In the rows, zero is written as 128.
One turn sends every row of this set to another row. A few are shown first. Where does it send the rows asked after them?
Zag: [132 117 121 127 126 155 139 160 116 133 149 126 142  90 120 145 126 118
 147]
Gebus: [108 144 152 106 168 135 132 124 146 123 152 137 140  79 121 120 109 134
 133]
Fetos: [124  87 137 121 123 128 132 145 136 142 140 112 133 107 118 163 122 128
 151]
posi: [110  83 122 129 159 120 105 129 136 124 140 113 145 105 152 127 126 117
 153]
nokom: [109 142 161  99 165 136 124 127 132 129 146 126 133  74 109 135 122 133
 135]
Ratek: [128  84 146 144 137 128 118 126 134 135 155 133 138 100 147 148 130 126
 161]
legez: [111  87 113 118 120 120 123 144 142 120 132 124 146 100 141 123 115 121
 156]
suk: [120  81 133 126 130 147 115 125 141 123 136 120 145 102 131 120 112 138
 146]
Dube: [109 109 105 105 170 153 131 150 141 130 151 121 142 103 147 135 121 149
 147]
fil: [127  90 144 138 157 131 116 124 147 140 142 118 132 111 146 154 137 129
 160]
gurap: [121 114 161 107 172 109 140 126 138 133 146 117 132 104 148 150 134 139
 123]
bar: [101 143 147 109 165 119 132 132 142 122 155 143 143  83 141 127 106 144
 141]
ziput: [118 126 135 111 149 104 120 136 144 125 131 130 136  91 151  95 120 106
 140]
guki: [121 118 105 117 130 141 144 166 123 127 143 125 141  95 131 145 130 114
 152]
lal: [122 156 130  92 169 129 120 128 137 118 142 136 145 106 133 129 131 122
 132]
bena: [117 154 134  90 151 115 114 148 117 129 146 149 142  93 135 143 133 125
 146]
fune: [117 107 121 119 166 169 126 143 135 133 156 122 144  98 138 134 118 152
 145]
beb: [102 161 141 124 143 112 121 145 118 123 132 122 138  94 122 128 114 118
 140]
vom: [122  88 127 123 116 119 142 142 131 115 134 126 144 104 138 151 124 132
 149]
pozu: [128 157 144 100 153 139 109 130 124 124 142 147 139  97 129 132 136 134
 144]
zeku: [120  79 129 122 151 111 130 136 135 132 152 118 138 100 139 155 135  99
 147]
Tavu: [116  83 128 105 154 127 136 135 155 134 135 110 133 113 133 156 123 141
 146]
fesok: [120  89 132 137 164 129 110 122 148 137 144 108 136 114 144 134 126 116
 150]
gufak: [117 111 163 116 152 119 118 121 120 120 141 137 140  88 160 120 131 149
 134]
bel: [110 153 152 121 142 125 127 134 107 113 134 125 140  88 118 131 126 126
 131]
sabot: [126 119 158 127 145 128 107 123 129 134 140 121 138  89 137  96 113 119
 132]
lifat: [112  76 134 116 140 134 123 133 136 123 141 125 142 103 147 144 118 155
 148]
Guk: [110 148 142  91 169 126 102 139 121 143 156 137 142  96 135 140 117 136
 137]
tedir: [108 112  95 106 162 141 141 159 138 125 151 117 147 105 146 136 118 130
 143]
palop: [112  88 116 112 141 123 125 144 159 138 137 107 140 109 129 131 105 116
 145]
naf: [134  87 136 140 132 128 121 128 142 127 147 135 142  94 141 132 130 105
 160]
Vip: [116 121 147 102 170 106 122 140 151 157 147 110 128  99 135 126 115 113
 133]
Pup: [115 148 134 104 157 118 121 138 119 128 166 139 155 100 137 134 106 118
 122]
Kagus: [125  87 130 124 140 117 121 138 145 138 147 124 134  90 132 140 135  91
 162]
Teso: [131 110 127 124 151 177 127 140 132 132 150 124 140  93 126 138 127 144
 147]
kudaz: [138 131 161 119 152 121 123 131 143 150 129 113 119 102 120 129 133 109
 138]
tov: [134 111 130 126 134 169 125 152 120 138 148 128 137  88 121 141 128 134
 154]
pigu: [111 117  95 111 143 132 142 170 128 129 148 121 145  99 142 141 119 118
 148]
lusu: [127  90 133 120 130 143 117 135 152 140 125 109 130 103 114 133 121 124
 155]
pegal: [122 119 151 127 134  95 138 136 118 116 144 138 144  94 158 127 125 123
 128]
buk: [125 154 149 110 146 128 107 142 116 142 164 140 146  93 123 137 110 120
 135]
zovif: [102 156 142 111 158 108 140 139 143 123 145 137 138  95 139 140 115 140
 144]
Tem: [128 150 146 111 161 139 123 125 124 125 163 136 152 108 131 141 114 133
 117]
fibis: [104 165 137 120 154 107 138 143 135 127 142 123 138 106 127 140 109 122
 138]
ruta: [109 142 163 114 151 130 128 133 109 123 145 125 140  81 111 143 124 131
 128]
nisan: [114  79 122 123 157 112 124 131 131 116 141 120 146 100 151 145 139 115
 149]
Kizi: [126 124 166 118 142  99 136 143 122 145 142 125 126  96 139 157 140 127
 141]
mude: [137 158 140 106 148 128 135 131 128 121 153 140 147 107 123 144 129 112
 126]

Vip -> gurap
Guk -> Tem
fil -> Ratek
Now find these:
vom -> legez
Teso -> tov
Gebus -> nokom

One turn sends every row of this set to another row. A few are shown first. Where does it send the rows asked after them?
Vulo: [118 109 103 126 129 104 156 125 103 147 131 132 113 124 159 138 143 157
 114 145 127 152]
bim: [104 140 103 124 126 108 165 133 129 148 153 103  90 115 135 137 152 145
 131 129 139 155]
sel: [121 113 104 116 127 109 149 113 104 145 130 123 115 125 160 143 150 152
 106 153 126 152]
mogor: [117 149 145 113 136 122 124  93 114 141 153 129 112 135 128 147 127 168
 110 121 115 137]
gamop: [123 145 131  96 149 145 135 126 121 119 166 121 106 121 136 143 117 151
 134 113 127 138]
kis: [116 144 133 100 154 148 138 120 124 127 172 117 108 127 136 142 110 153
 135 127 122 137]
vipi: [124 172 113 120 149 126 138 133 101 146 169 112 140 138 144 168 123 134
  98 128 144 118]
rutoz: [128 122 116 111 156 130 143 123 110 127 154 105 141 127 159 150 115 141
  99 149 111 131]
pab: [131 176 107 115 140 128 149 138 100 140 157 115 141 143 151 163 137 139
  96 133 139 113]
Sogi: [128 122 106 117 162 118 144 133 107 121 149 111 149 126 160 150 122 147
 107 142 113 131]
Kiguf: [108 180 110 119 145  90 153 129 113 140 159 112 117 138 124 150 147 133
 135 114 128 127]
Sufo: [113 106 114 114 125 102 145 108 111 149 139 121 118 121 149 142 136 153
 104 148 128 160]
duvet: [134 130 106 112 149 130 147 128 103 124 143 110 138 131 166 152 129 147
  95 152 110 125]
Fov: [112 131 130 122 140 126 147 117 119 152 178  96  83 123 129 149 128 169
 109 136 141 120]
Vefu: [115 127 124 103 163  91 140 113 105 131 170 109  95 131 124 148 128 154
 138 125 127 113]
mibet: [109 172 116 125 143  86 160 127 118 147 154 114 133 145 128 145 157 139
 126 114 126 127]
Kop: [122 121 131 105 159  93 140 111 107 131 166 104  93 128 130 147 139 150
 130 119 127 109]
vop: [129 164 117 124 143 126 157 142 101 146 158 122 146 147 153 155 130 144
  95 132 134 106]
dafo: [131 119 109 120 148 123 156 136 101 130 144 119 138 130 166 145 123 155
  97 150 114 121]
zan: [111 142 144 110 135 115 130  90 114 149 160 125 112 140 125 145 123 169
 112 134 118 135]
dum: [121 133 136 128 140 132 142 111 121 150 171  97  84 122 135 150 136 167
 103 129 136 119]
bir: [116 181 108 113 137  98 161 132 112 139 148 117 120 143 135 147 160 132
 131 119 129 125]
ges: [125 162 108 127 149 121 150 144 106 145 168 108 145 136 145 164 132 145
  95 127 151 115]
fola: [110 145 103 132 130 112 171 139 119 153 143 124  97 128 149 133 158 143
 139 126 135 148]
satu: [106 140 108 133 133 118 169 135 136 148 151 103 105 121 143 132 158 144
 132 127 133 158]
ziz: [116 180 115 126 142 106 165 137 112 148 151 125 125 150 141 142 152 134
 132 116 127 120]
pagog: [118 141 124  99 145 121 127 119  98 148 175 133 104 130 132 159 118 150
 128 121 164 134]
Pugi: [116 113 108 125 131 109 142 114 109 154 137 129 129 123 156 144 140 154
 110 141 135 166]
Non: [112 143  99 120 125 112 168 133 123 146 141 110  93 123 147 137 166 139
 132 132 137 150]
rovi: [126 133 127  96 141 114 129 122  98 143 170 131 101 125 133 158 128 148
 123 111 166 130]

Sogi -> ges
rutoz -> vipi
Now find these:
zan -> kis
sel -> duvet
Vulo -> dafo
gamop -> rovi

One turn sends every row of this set to another row. A few are shown first. Where does it send the rows asked after them?
Zup: [116 130 157 108 125 141 134 139 147 127 122 131 127 142 158 137 115 136
 133 129 118 140 133 124 131 126 108 139 141 116 156]
fede: [ 99 124 128 129 111 147 120 117 135 134 125 141 127 124 126 133 123 125
 118 128 134 124 166 145  98 143 134 149 127 116 133]
nid: [111 143 146 143 120 126 129 150 128 125 123 149 145 129 132 113 126 130
 130 107 138 148 130 122  96 141 145 123 130 129 149]
Nasiz: [133 124 147 138 128 155 151 135 124 137 129 109 138 129 155 115 134 109
 122 110 121 149 128 132 146 144 131 141 143 140 133]
tunil: [140 121 128 146 120 128 145 140 110 155 107 110 131 133 121 132 123 127
 110 127 109 127  94 126 122 124 128 128 117 114 122]
Nise: [ 98 130 122 114 139 108 137 123 125 119 142 137 129 140 152 135 127 126
 142 156 119 137 144 133 119 145 137 130 126 153 117]
zegut: [133 137 165 135 130 142 118 131 117 125 119 112 116 116 117 131 151 145
 108 112 147 152 135 137 112 127 142 128 113 115 136]
ninu: [140 131 111 111 100 129 133 117 109 113 149 125 135 130 133 124 126 135
 144 151 148 137 150 122 114 118 133 118 128 139 135]
vavod: [150 145 110 126 130 110 148 108 119 136 141 128 142 130 153 134 127 126
 130 115 126 128 140 145 132 148 140 135 123 144 113]
fen: [113 120 111 100 114 120 125 142 134 120 132 143 135 135 119 138 125 136
 149 145 133 146 120 123 123 140 116 137 145 125 141]
bute: [136 130 149 137 142 125 151 130 153 133 120 151 138 132 128 117 118 132
 146 130 123 156 124 153 124 112 135 118 119 153 131]
debu: [114 144 133 126 154 115 121 110 131 123 130 131 154 110 118 136 132 137
  96 116 139 139 135 117 131 139 112 109 127 152 122]
ros: [114 137 132 142 148 115 146 125 117 122 111 134 122 139 156 117 112 128
 138 123 111 143 137 128 145 141 126 145 144 119 125]
givo: [118 133 126 152 137 141 126 115 126 149 111 122 125 116 125 117 161 110
 131 141 112 148 136 131 126 118 113 126 106 122 142]
manok: [101 154 141 106 136 130 132 125 135 122 137 122 137 132 112 117 131 121
 115 103 138 111 123 116 134 105 128 123 112 114 129]
Buso: [126 105 132 157 118 115 118 113 102 137 139 115 144 123 113 127 115 142
 127 158 143 133 116 125 121 133 117 124 119 110 113]
Dolu: [136 119 163 157 143 109 116 118 135 135 131 113 134 121 123 107 139 137
 134 108 150 143 136 149 124 131 126 123 111 134 117]
Sar: [112 103 157 136 124 137 125 133 131 130 143 106 143 136 128 146 116 119
 115 131 139  96 109 117 115 120 122 120 119 145 137]
koso: [118 112 129 141 133 129 111 120 105 114 145 126 121 109 154 126 116 145
 118 134 113 149 120 106 143 119 135 110 119 128 106]
Fivi: [110  78 126 121 135 130 118 119 126 128 145 125 134  97 142 144 129 122
 142 131 125 121 113 125 135 128 140 122 126 131 116]
lota: [132 131 145 125 105 146 115 136 143 115 137 123 151 119 132 128 128 118
 128 140 142 135 128 126 137 106 132 143 160 117 139]
sivub: [123 100 125 113 104 127 132 140 128 137 145 126 126 118 140 137 129 131
 120 109 114 130 109  95 141 135 128 122 106 117 131]
nor: [115 116 118 117 135 140 147 117 134 126 135 135 126 146 100 122 102 137
 114 128 130 154 155 146 141 124 128 134 121 137 116]
nutuv: [141 109 125 130 132 134 117 124 119 121 107 140 124 112 167 141 126 136
 128 120 118 114 122 119 144 115 126 119 102 116 135]
keku: [135 124 126 115 111 134 124 134 136 133 104 109 116 119  98 134 141 133
 107 121 133 122 143 137 103 111 140 131 121 131 117]
pugu: [132 125 149 131 147 129 134 106  97 130 131 122 130 138 143 158 128 142
 100 139 137 122 121 138 128 120 134 113  99 136 130]
Vad: [122 127 133 125 126 143 148 108 137 139 125 112 127  88 110 118 121 131
 155 141 128 130 128 126 102 136 107 120 114 127 125]
nidum: [133 113 128 141 127 115 131 128 146 131 139  99 119 134 100 118 123 128
 128 113 134 124 148 128 114 121 129 119 109 163 114]

zegut -> Dolu
koso -> Fivi
Now find these:
Zup -> ros
lota -> Nasiz
Sar -> tunil
nor -> fede
givo -> debu

